In the table below, every row is followed by its label. The labels come from one hidden rule.
Array([  63,  -27, -127,   65,    5,   13,   59,    6,   -2,   48,   30,   64,   31,    6,   35,   11]) nb
Array([ -7,   9,   4, -12,   5,  -9, -31,  10,  11, -31,  12,  -9,   3,  17, -18,  84]) cn
Array([ 11,  18, -41,  10,  19,  -8, -30,  18,  14,  -2,  -3,  42, -32, -29,  32,   6]) nb
Array([ 18,  33,  -8,   7,  -4, -29,  -1, -21,  13,  27,  -3,   6,   8,  24,  31,  -2]) nb
Array([66, -1, 15, 31,  7, 54,  1, -2,  0, -1, -4, -1, 89, -5, -1,  2]) pz
Array([-51,  -6, -15, -26,   0,  -1,   6,  30,  -4,  -6,  -4,   3, -86,  -3,  -1,   2]) cn
Array([ 13, -55,  -9,  72, -40,  25, -60,  35, -26, -82, -65, -49,  12, -68, -72, -21]) pz
Array([ 43,  92, 110,   9,  -2,  10, -13,  -5,   9,  11,  13,  -2,  90,  85, -13,   2]) pz
Array([ 40, -44, -15,  58,  26,  74,  58,   3,   5,  59,  49,  56, -44, -44,  59,  46]) cn
Array([  8, -19,  32,  45,  60,   6,  43,  -7,  30,  31,  55,  22, -81, -40,  54,  42]) cn
Array([ -11,  -44,   16,   -7,    7,    9,  -25,  -79, -107,  -44,    8,   15,   -5,  -44,  -19,  -10]) hn
Array([ -4, -63,   4,  -5, -15,  -2,  -4, -14, -15, -18,  25, -48,  13,  -7, -30,  19]) hn
Array([-12,  95, 127,  -1,   1,  -5,  -9,   2,   6,   1,   7,   4,  10,  90,   5,  13]) hn
Array([ 17,  -6, -17, -30,  -4, 103,   3,  22,  -1,  -4,  -4,  -3,  -2,  -5,  -4,  -2]) sq
Array([ -5,  41,  -5,  -7, -35, -12,  16,  66,  88,  22, -37, -42, -24,  41,   0,  31]) sq
Array([ 14,  -3, -18,  58,   3, -96, -13,  -8,   5,  -4,  -7,  -5,  -7,   0,   3,   1]) nb
Array([ 3, 41, 24,  2,  0,  0,  1, -2,  4, -1,  2,  6, -1, 56, -3, -9]) nb
Array([13, 23,  7,  4,  5,  0, -6,  3, -1,  0, -1,  0,  5, 35, -5, -8]) sq
Array([-12,   5, -10, -15,  17,  -4, -35,  21,   8, -40, -20, -36,  17,  22, -22, -29]) sq
Array([ -16,    6,  -10,   -6,  -10,   -2,  -11,    8,    0,  -18,  -55,  -28,   -3,   -1,   -6, -127]) sq
Array([-38,  -6, -17,  -4,   2, -26,  -1,  23,  -2,  -5,  -5,   4, -76,  -6,   5,  -2]) cn
Array([  67,  -15, -127,   78,    7,    2,   62,    4,    3,   49,   17,   65,   51,   11,   19,   -6]) nb
Array([  1,   7,  12,  -9,  -9, -11, -24,   4,   9, -17,  30,  16,  -5,   2, -10, 127]) cn
Array([ 10, -45, -12,   8, -10,  18,  -2,  32, -16, -15, -76, -61,  60, -17, -20, -82]) pz
Array([-127,  -62,   25, -110,   -1,   -3,  -49,   63,   32,  -28,  -58,  -31,  -21,  -68,  -12,  -34]) hn
Array([-127,  -60,   32, -122,  -31,   15,  -76,   33,   -2,  -45,  -75,  -20,  -19,  -65,  -30,  -30]) hn
Array([ 67,  -7,   3,   5,  -1, 102,   5,   4,   0,  -5,  -2,  -7,  78,  -5, -10,  -2]) pz
Array([ 29,  78,  32,  44, -31, -39, -10, -81, -42,  -6,  46,  45, -25,  67, -16,  24]) cn
Array([ 17,  38, -20,   8,   5, -30,  -9, -11,  14,  26,  -6,  22,   1,  14,  35,   4]) nb
Array([ -4,  46,   2,  -7, -21,  -9,  11,  73,  89,  16, -41, -37, -26,  41,   4,  32]) sq
Array([ 79,  34, -64,  46,   5, -26,  30,  -2,   1,  30,   3,  44,  96,  55,   5, -27]) sq
Array([ 69,  34, -10,  32,  -2, -10,  17,   5,  10,  24,   1,  28, 106,  69,   4, -12]) sq
Array([-10, -72,  -4,  -2,  -7,  -4, -10,  -5, -11, -28,  25, -42,  14, -20, -28,   8]) hn
Array([ 24,  97,  15,  55,  -2, -48, -15, -41, -22,  -3,  66,  66, -48,  79,   5,  15]) cn
Array([  26,   -5,   -1,   64,   -1, -109,  -16,  -22,    9,   -5,    5,  -10,   23,  -11,    9,   -1]) nb
Array([ 39,  63,  30,  37, -40, -26, -10, -89, -47,  -1,  41,  35,   1,  53, -19,  34]) cn
Array([  3, -40, -26,  11,  30,   4,  25, -34, -28,  27,  62,  40,   6, -39,  33, -64]) cn
Array([  61,  -29, -116,   72,   15,   37,   65,    2,    6,   62,   29,   64,   14,   -6,   37,   13]) nb
Array([ -20,    2,  -25,  -17,   15,    1,  -20,   18,    4,  -30,  -30,  -42,    8,   12,  -19, -103]) sq
Array([ 21, -18, -45, -29, -35,  54,   4,  19, -21,  -4, -52, -38,  95,  -6, -28, -18]) sq
Array([  7, -18,   0,   3, -16,  -1,   4,  -9,  -6,  26,  67,  44, -21, -25,  17,  86]) cn
Array([ 17, -59, -53,  66, -23,  -1, -21,  52,  18, -43, -68, -26,   3, -72, -39, -15]) sq
Array([-12,  22,  13,   7,  49,  -3,   6,  18,  24,   4, -36,  12,   0,   4,  17, -34]) sq
Array([ -83,  -27,   -5, -116,  -72,  -11,  -99,  -43,  -53,  -66,  -68,  -18,  -32,  -43,  -55,  -16]) hn
Array([-120,  -51,   29, -124,  -45,   12,  -87,    7,  -21,  -50,  -75,  -18,  -27,  -62,  -35,  -27]) hn
Array([  8, -28,  -5,   6, -10,   1,  11, -13, -15,  31,  75,  51, -21, -28,  21,  54]) cn
Array([-12, -48, -27,  -4,  30,   6, -31,  29,   5, -40,  27,  19, -14, -67,  -8, -10]) nb
Array([  5, -37, -16,  12,   2,  11,  24, -23, -26,  36,  69,  50, -12, -31,  35, -14]) cn
Array([ -7, -20, -17,  12,  58,  -1,  34,  -6, -21,   9,   0,  23,  21, -24,  32, -71]) sq
Array([-41,  38,  45, -39,  96,   4,  69,  35,  52,  79,  69,  46,   6,  52,  93, -11]) cn
Array([-12,  25,  19,   3,  37,  -7,  14,  41,  56,   2, -47,   0,   2,  15,  23,  -9]) sq
Array([ 76,  20, -96,  46,   2, -15,  41,   4,   1,  39,  10,  55,  91,  39,  18, -12]) nb
Array([-21, -69, -18,  -7,  19,   6, -18,  18,  -4, -44,  33, -10,   6, -50, -23, -13]) hn
Array([  -7,  -35,   27,   -4,    9,   14,  -30,  -60, -105,  -44,   10,   24,   -8,  -41,  -16,  -11]) hn
Array([-61,  -6,  -6, -41,   4,  18,  13,  32,  -4,  -6,  -2,   5, -87,  -3,  -4,   1]) cn
Array([ -11,    2,  -39,  -70,  -97,  -40,  -95, -100,  -89,  -78,  -36,  -46,  -34,  -15,  -81,    4]) cn
Array([  42,  -18,   32,   39,  -78,   33,  -90,  -58, -103, -104,  -18, -102,   13,  -31, -109,    1]) pz
Array([-127,  -62,   35, -119,  -15,   11,  -65,   52,   17,  -35,  -69,  -24,  -22,  -66,  -19,  -35]) hn
Array([  4,   7, -38,   3,  25,  -2, -35,  26,  16, -11,   1,  41, -35, -47,  28,   4]) nb
Array([ 58, -12,  24,  86,   9, -79, -14, -22,   8,  -3,  -8, -10,  79, -10, -15,  -4]) pz
Array([  6,  -8,  26,  25,  57, -23,  38,  -2,  43,  22,  61,  10, -74, -30,  54,  25]) cn
Array([-66,  -7,  18, -57,   3,  39,  25,  23,  -7,  -2,   2,  -3, -62,   7, -15,   2]) hn
Array([-104,  -32,  -19,  -67,   38,  -67,    0,   67,   66,   -7,  -14,  -35,  -35,  -44,    8,  -31]) nb
Array([ -6,  14, -24,  -6, -42, -14,  16,  34,  63,  25, -16, -47, -25,  34, -12,  15]) sq
Array([ -1,  29, -21,  -3, -37, -12,  16,  56,  81,  26, -24, -45, -24,  36,  -5,  22]) sq
Array([  1, -18,  18,  -6, -41,  -8,   2, -33, -20,   7, -28, -35, -18,  -3, -16,  54]) hn
Array([ -2,  10,   8, -11,  -3, -12, -30,   9,   8, -24,  22,   2,   1,   6, -15, 113]) cn
Array([ -3,  38,  10,   2,  24, -11,   9,  55,  62,  12, -52,  -9,  -8,  26,  15,   7]) sq
Array([-11,  22,  23, -27,  -7, -14,  20, -22,   8,  26,   4, -15,  21,  38,  12, -17]) hn
Array([ 58,  -4,  -4, -11,  -1, 127,   0,  18,  -6,   0,  -6,  -3,  55, -10,  -5,   4]) pz
Array([ -61,  -15,  -20, -101,  -83,  -25,  -99,  -69,  -69,  -72,  -59,  -25,  -35,  -33,  -63,   -9]) cn
Array([-22,   5,  36, -24,  68,  -9, 112, -24,  41, 113,  31,  31,  24,  20, 101, -20]) hn
Array([ 37,  -6, -18, -36,   0, 127,   7,  36,  -7,  -5,  -3,  -2,  12,  -9,  -5,  -7]) sq
Array([-32,   7,  37, -47,   1,  11,  33, -19,  -3,  13,   4, -13,   9,  28,  -6, -13]) hn
Array([ -4,  17,  17,  -5, -34, -10,   4, -18, -10,   7, -69,  -6, -32, -18,  -8, -28]) hn
Array([ 44, -45, -53,  73,  21,  71,  71,  -4,  -1,  63,  40,  64, -29, -31,  46,  32]) nb
Array([ 26,  87,  26,  53, -12, -46, -13, -60, -34, -10,  57,  58, -40,  76,  -2,  21]) cn
Array([ 16, -21,  13, -17,  39, -19,  98, -32,  66, 105,  18,  12,  16,  14,  77, -18]) hn
Array([-40,  19,  46, -46,  74, -18, 119, -12,  58, 102,  44,  32,  31,  28, 102, -28]) hn
Array([-10, -51,  10,  -8,  10,   0, -18, -82, -99, -33,   9,   9,  -3, -35, -17, -19]) hn
Array([ 13,  26,  17,   2,  -1,  -3,   2,   4,   2,  -3,  -5,   2,   1,  44,  -4, -11]) sq
Array([  9, -31, -10,   9,  -2,  -3,  16, -18, -19,  30,  76,  47, -16, -33,  33,  16]) cn
Array([ -5, -48, -18, -11,  -4, -12,  -1, -69, -65, -21,   7, -15, -10, -27, -18, -18]) hn
Array([-13, -51,  -7,  -8,  -3,  -9,  -8, -78, -86, -25,   7,  -2,  -6, -30, -21, -17]) hn
Array([ -2,  -5,   2,  14,  65,   1,   8, -11,  -8,   0,  -1,  25,  14,  -9,  27, -66]) sq
Array([-13, -34, -32,  -1,  30,   4, -31,  31,   7, -38,  20,  29, -22, -66,  -1,  -7]) nb
Array([  26,  -36,   38,   61,  -61,   45,  -87,  -17,  -83, -106,  -38,  -87,   20,  -47, -100,  -12]) pz
Array([-48,  -5, -26, -17,  54, -96,  31,  26,  71,   7,  30, -16, -64, -33,  29,  -2]) cn
Array([-58,   1,  33, -59,  -3,  34,  32,   7,  -5,   4,  -4,  -6, -29,  25, -22,  -5]) hn
Array([ 13,  27, -36,  13,  15, -15, -31,   7,  14,   8,  -6,  29, -25, -20,  35,   6]) nb
Array([ -4,  21,  10,  -3, -24,  -6,  -1,  -5, -12,   1, -70, -14, -23, -26,  -9, -64]) pz
Array([ 55, -42, -77,  75,  15,  56,  63,   1,   5,  62,  40,  62,  -5, -26,  47,  24]) nb
Array([  2,   2,  12,  -6, -15,  -8, -16,   2,   5,  -3,  40,  28, -11,  -4,  -6, 127]) cn
Array([-22,   1,  -8,  -2,  58, -79,  31,  13,  58,  11,  42,  -3, -72, -27,  35,   6]) cn
Array([ 40, -53, -72,  38,  -4, -24,  48,  37,  57,  26, -49,  -7,  -5, -51,  22,  -5]) sq
Array([ -6,  -7, -19,  43,  -2, -76, -12,   3,   7,  -1,   0,   2, -39, -15,  11,  -4]) nb
Array([ -6,   1,   4,   8,  59,   6,  10,   3,   1,   0, -29,   7,  18,  -6,  34, -52]) sq
Array([ 57,   0,   3,  82,   8, -95,  -9, -44,   6,  -5,   2,  -8,  70,  -9,   6,  -3]) sq
Array([  2, -39,   5,  -4, -29,  -9,  -1, -24, -17,  -6,  -3, -41,  -1,  -3, -23,  44]) hn
Array([-106,  -41,   12, -120,  -61,    2,  -95,  -16,  -37,  -59,  -73,  -17,  -27,  -53,  -46,  -21]) hn
Array([ 38,  21,  16,  -1, -59,  28,  -2, -73, -42,   4,   1,   5,  52,  17, -31,  58]) hn
Array([-116,  -45,   -5,  -83,   26,  -46,  -13,   70,   57,  -22,  -35,  -37,  -32,  -54,    7,  -32]) pz
Array([ 27, -63, -66,  54, -19, -15,   2,  49,  41, -23, -65, -18,   0, -65, -18, -10]) sq
Array([-20,  61, -10,   6,  90,   8,  19,  98,  54,  31,  82, 100, -30,  59,  65,  53]) nb
Array([50, 74, 78, 17,  8,  0, 10,  5,  5, 17,  1, 10, 97, 80,  0,  9]) pz
Array([  2,   4,  19,  -6, -45, -11,   4, -29, -13,  10, -50, -21, -29, -19, -10,  38]) hn
Array([66, 61, 39, 27,  4,  0,  6,  4, -7, 15,  1, 15, 96, 71,  8, -8]) sq
Array([ 14, -52,   9,  70, -44,  35, -72,  22, -47, -96, -58, -61,  17, -63, -82, -20]) pz
Array([ 14,  12,   5,   1,   3,   4, -12,  -4,  -1,  -1,   2,   1,   3,  26,  -9,  -7]) sq
Array([ -5, -16, -28,  -5, -35, -18,  16,  -9,  17,  16,   3, -40, -14,  15, -21,  -3]) nb
Array([ 14, -61, -33,  69, -30,  11, -42,  44,  -2, -61, -66, -35,  10, -69, -56, -19]) sq
Array([-34,  55,  -8,  -4, 102,   5,  28, 102,  55,  47,  85,  96, -22,  52,  75,  55]) nb
Array([  5,  84, -12,  38,  47, -22,  -4,  57,  27,  14,  82,  93, -56,  75,  36,  33]) nb
Array([ 52,  -4, -10, -23,  -1, 127,   5,  25,  -6,  -7,  -6,  -3,  41,  -9,  -7,  -2]) pz
Array([ 35,  45,  33,  24, -46, -11,  -4, -92, -48,  -5,  30,  32,  12,  39, -30,  47]) cn
Array([  0,  77, -18,  28,  66,  -8,  -1,  76,  39,  20,  85, 100, -50,  70,  49,  45]) nb
Array([-11,  71, -19,  15,  78,   1,   9,  94,  54,  29,  87, 102, -39,  64,  55,  55]) nb
Array([-20, -57, -22,  -3,  24,   2, -24,  23,   2, -44,  29,   3,  -2, -61, -18, -14]) nb
Array([ -19,    6,  -14,   -6,    9,    2,  -18,   13,    0,  -24,  -38,  -40,    8,   14,  -10, -121]) sq
Array([ 38, -32, -37,   6,  17,  -4,  94, -19,  72,  94, -13,   7,  11, -10,  72, -15]) sq
Array([-56,  29,  49, -38,  82,   1,  83,   6,  31, 104,  51,  69,  25,  43,  87, -21]) cn
Array([ 18,  32, -27,  14,   8, -17, -19,   2,  14,  16,  -3,  23,  -9,  -3,  34,   5]) nb
Array([  1,  -4, -39,   2,  24,   2, -34,  28,  13, -20,   7,  41, -31, -58,  16,  -1]) nb
Array([ -6,  51,  32,   7,   2, -11,   0,   6,  -1,   3,  -8,   1, -10,  70,   0, -10]) nb
Array([ -6, -39, -26,  -9, -23, -12,   3, -55, -37,  -6,   7, -20,  -6,  -5, -23, -14]) cn
Array([ 31,  -9, -30, -31, -49,  59,   4, -12, -32,   3, -35, -23,  97,   3, -38,  34]) pz
Array([  5,  -5,  -7, -19,   1,  47,   0,  14,  -3,  -3,  -4,  -4,  -7,  -8,  -6,   3]) pz
Array([ -5,  16,  21,  -2, -41,  -6,   3, -28, -11,   8, -66,  -7, -29, -27,  -3,  -1]) hn
Array([-63, -10, -27, -31,  57, -93,  18,  41,  67,   8,  22, -26, -55, -29,  18, -19]) nb
Array([ 43,  -8, -12, -36,  -6, 127,   7,  33,  -4,  -6,  -4,  -5,  22,  -8,  -3,  -3]) sq
Array([ -7,  51,   3,  -2,  -6,  -8,  17,  71,  87,  18, -46, -23, -14,  37,   7,  31]) sq
Array([ -6,  49,  14,  -5,   7,  -4,   9,  64,  76,  13, -53, -18, -13,  25,  11,  17]) sq
Array([  2,  -8,  22,  -7, -43, -11,   1, -35, -16,  15, -42, -24, -18,  -7, -11,  54]) hn
Array([ -5, 103, 127,   1,  -4,   2,  -2,   4,  10,  -3,   3,  -9,  37,  94,   4,  15]) pz
Array([ 12,  97, 127,   1,   3,   6,  -3,   4,  -7,   5,   2,  -1,  49,  87,  -2,  22]) pz
Array([  34,  -29,   40,   52,  -71,   43,  -89,  -37,  -94, -107,  -27,  -97,   17,  -39, -105,   -6]) pz
Array([ 11,  30,   7,  -3,   3, -22,   4, -31,  12,  26,  -4,  -4,  14,  37,  20,   2]) cn
Array([  7, -31, -20,  10,  25,   9,  33, -29, -24,  32,  71,  41,  -6, -39,  34, -61]) cn
Array([ -7, -20, -36,   0,  28,   3, -32,  30,  11, -28,  14,  38, -28, -63,   7,  -4]) nb
Array([-51,   2,  42, -43,   0,  21,  37, -12,  -4,  14,   3, -12,  -5,  25, -21,   1]) hn
Array([  9, -31, -33,  -6, -16,  31,   0,  39, -11, -13, -73, -59,  77, -15, -25, -63]) sq
Array([  40,    1,    5,   87,  -12, -104,  -21,  -29,   13,   -4,   -4,   -4,   54,  -12,    2,    1]) sq
Array([ 38,   6,   1, -14, -55,  40,   5, -53, -39,  -2,  -8,  -2,  68,   9, -34,  59]) hn
Array([  4, -29,  16,  -5, -39, -10,  -3, -28, -20,   0, -13, -42,  -8,  -5, -22,  51]) hn
Array([ -21,    6,  -12,    3,    2,   -2,  -15,   20,    0,  -18,  -42,  -31,    2,    1,  -13, -124]) sq
Array([-22,  -8, -19,  20,  -2, -54,  -7,  17,   1,  -8,  -6,   4, -60,  -6,   5,  -2]) nb
Which label does each new row get?
Array([ -8,  75,  44,  -6,   2, -17,  -2,  -3,   1,  -5,   1,   4, -12,  75,   2,  -6]) >> cn
Array([  48,   -2,    0,    7,  -94,    2,  -88,  -93, -108,  -94,  -10,  -97,   -3,  -13, -105,   11]) >> hn
Array([ -9,  13,   2, -10, -20,  -4,   5,  -4,  -4,   7, -59,  -8, -17, -17,  -7, -82]) >> pz
Array([-48,  38,  36, -29, 109,   5,  60,  52,  38,  81,  82,  72,   7,  49,  96,  25]) >> cn
Array([ 25,  -5, -15, -36,   0, 127,   8,  31,  -6,  -5,  -3,  -4,   2,  -9,  -3,  -3]) >> sq
Array([-14,   1,  -4,  13,  66, -58,  29,  11,  47,  18,  50,   0, -75, -30,  42,  15]) >> cn
Array([-15,   7, -17, -10,  13,  -3, -27,  20,   8, -29, -24, -41,  12,  21, -22, -71]) >> sq
Array([ 19, -26, -44, -21, -25,  51,   5,  30, -18,  -5, -64, -45,  85,  -6, -27, -38]) >> sq
Array([  41,    4,  -16,  -12, -100,  -15,  -87, -105, -108,  -91,  -13,  -88,  -12,  -10, -100,   13]) >> hn
Array([  10,    6,  -40,  -51, -101,  -36,  -91, -110,  -97,  -82,  -27,  -61,  -29,   -9,  -90,   11]) >> cn
Array([ 27, -18, -42, -31, -42,  57,   6,   6, -27,  -3, -40, -30,  95,  -7, -34,   8]) >> sq
Array([ 22,  94,  10,  52,  13, -44, -16,  -7,  -4,   5,  76,  79, -58,  82,  18,  22]) >> nb
Array([-35,  -6, -33, -87, -92, -33, -97, -87, -80, -76, -48, -34, -36, -23, -74,  -3]) >> cn
Array([ 31, -63, -68,  47, -14, -21,  25,  49,  53,   7, -58, -16,  -1, -56,  -5,  -3]) >> sq
Array([  3, -10,  14, -22,  45, -22,  95, -24,  55,  99,  27,  23,  19,  14,  91, -38]) >> cn
Array([-11,   7,  -8, -15,  12, -10, -32,  14,  12, -40,  -5, -31,  13,  25, -21,   7]) >> sq
Array([-90, -19, -23, -49,  46, -83,   4,  61,  72,  -7,   1, -32, -47, -38,  15, -29]) >> nb
Array([ 67, -14,  12,  74,   0, -37, -14, -32,   3,  11,  -6,  -9,  90,  -4,  -4,  -4]) >> pz
Array([  5,  -5,  10,   0, -16,  -7, -13,  -3,   2,   4,  51,  38, -14, -12,   0, 127]) >> cn
Array([ 24, -35, -40,  15,   8, -13,  76,  17,  68,  77, -14,  -6,  -3, -35,  53, -14]) >> sq
Array([ 40, -40,  11,  60,  39,  74,  58,  -2,   3,  64,  58,  54, -56, -41,  56,  52]) >> cn
Array([ -3,  -4, -26,  -3, -39, -17,  14,  15,  39,  17,  -9, -44, -19,  22, -20,   7]) >> sq
Array([  0,  22,  17,  -8, -14, -22,  14, -19,  10,  21,  -6,  -4,  20,  37,  10,   2]) >> hn
Array([ -9, -23,  -9,  22,  53,  -1,  11, -31, -25,  25,  27,  25,   5, -27,  27, -93]) >> cn
Array([-10, -42, -20,   8,  39,   0,  22, -30, -20,  32,  26,  34,   4, -26,  30, -86]) >> cn
Array([-11,  11,  -2, -15,  12, -13, -32,   9,  12, -38,   1, -21,  11,  19, -20,  46]) >> sq
Array([  20,  -46,   28,   68,  -52,   42,  -80,    5,  -65, -101,  -46,  -75,   20,  -58,  -94,  -17]) >> pz
Array([-63,  -6,   7, -49,  -2,  34,  18,  28,  -5,  -3,  -3,   0, -78,   0, -10,  -1]) >> cn
Array([  8, -10,   9,  -2, -17,  -5,  -6,  -7,   1,  14,  64,  42, -17, -21,   7, 111]) >> cn
Array([  6, -55,   3,  15,   3,   5, -13,  40,  -4, -24, -77, -70,  49, -29, -24, -99]) >> pz
Array([ -8, -29, -28,  -6, -26, -17,  14, -37, -17,   1,   3, -28,  -9,  -1, -26,  -7]) >> cn
Array([ 32, -29,  27,  48,  45,  50,  55,  -2,  10,  48,  60,  41, -69, -41,  63,  46]) >> cn
Array([-15,  78,  70,   5,   3,  -9,   3,  -5,   0,   0,  -2,  -3, -14,  80,   3,   3]) >> hn
Array([ 5, -5, -4,  1, -2, -1, -4, -3, -1, -2, -6, -4, -4,  2, -4, -2]) >> sq
Array([ 12,  92,  -5,  46,  31, -35, -13,  28,   6,   7,  79,  88, -54,  79,  30,  25]) >> nb
Array([ 42, -58, -55,  26,  -9, -26,  83,  15,  67,  47, -40, -11,  -6, -44,  35,   2]) >> sq
Array([-126,  -55,   13,  -98,    9,  -24,  -32,   73,   44,  -22,  -49,  -39,  -23,  -64,   -6,  -32]) >> pz
Array([-54,  42,  12, -32, 110,   7,  52,  78,  51,  66,  82,  85,   0,  47,  92,  33]) >> nb
Array([  68,    0, -127,   58,    4,  -13,   49,    8,    6,   36,   11,   52,   77,   28,   16,  -14]) >> nb
Array([ 11,  -2,   7,   3,   1,   1, -11,  -1,   2,  -2,   0,   1,   2,  16,  -8, -10]) >> sq
Array([-62,  -3,  29, -62,   2,  39,  33,  15,  -5,   2,  -1,  -4, -46,  14, -13,  -2]) >> hn
Array([ 27, -29,  39,  46,  48,  30,  40, -15,  21,  43,  68,  32, -73, -39,  59,  44]) >> cn
Array([ 39,  35,  27,  10, -52,  12,  -1, -87, -49,   0,   9,  17,  31,  27, -27,  53]) >> hn
Array([-45,  48,   3, -24, 104,  18,  45,  81,  57,  57,  80,  96, -16,  48,  84,  53]) >> nb
Array([ -15,   10,   -6,   -4,  -19,    0,   -3,    7,   -1,  -10,  -57,  -20,  -10,  -14,  -12, -101]) >> sq
Array([ 37,  -2, -16, -23, -55,  52,   8, -35, -35,   5, -19, -14,  78,   2, -35,  47]) >> pz
Array([-14, -73,  -6,  -6,   5,  -1, -11,   1, -11, -33,  35, -31,  13, -31, -33,  -7]) >> hn
Array([-29,  26,  66, -39,  78,  -9,  99,  -5,  43, 101,  40,  28,  14,  31, 106, -20]) >> hn
Array([-4, -4,  0, -2,  0,  2, -1,  2, -2, -5, -5, -3, -8, -4, -2, -3]) >> hn
Array([-17, -65, -12,  -4,   9,   3, -18,   9,  -4, -43,  32, -21,  14, -37, -29, -11]) >> pz
Array([-10,  -4,  -2,  -4,  -5,  -4,  -4,  -1,   2,  -7,  -1,  -6,  -8, -13,   1,  -4]) >> hn
Array([-21,   8,  45, -27, -10,  -3,  26, -28,   4,  28,  -1,  -7,  22,  31,  -9,  -6]) >> hn
Array([ 32,  87, 127,   0,   3,  15,  -4,   5,  -1,   1,  -8,  -4,  72,  78,   7,   1]) >> pz
Array([ 69, -10,  18,  47,   1,   7,  -6, -15,   1,  -1,  -3,  -7,  86,  -1,  -2,   6]) >> pz
Array([ -3,   7,  21,  -3, -43,  -8,   4, -30, -18,   9, -60, -14, -28, -23, -10,  21]) >> hn
Array([ -4, -55,   2,  -5, -22,  -8,  -3, -25, -17, -10,  14, -49,   7,  -4, -28,  29]) >> hn
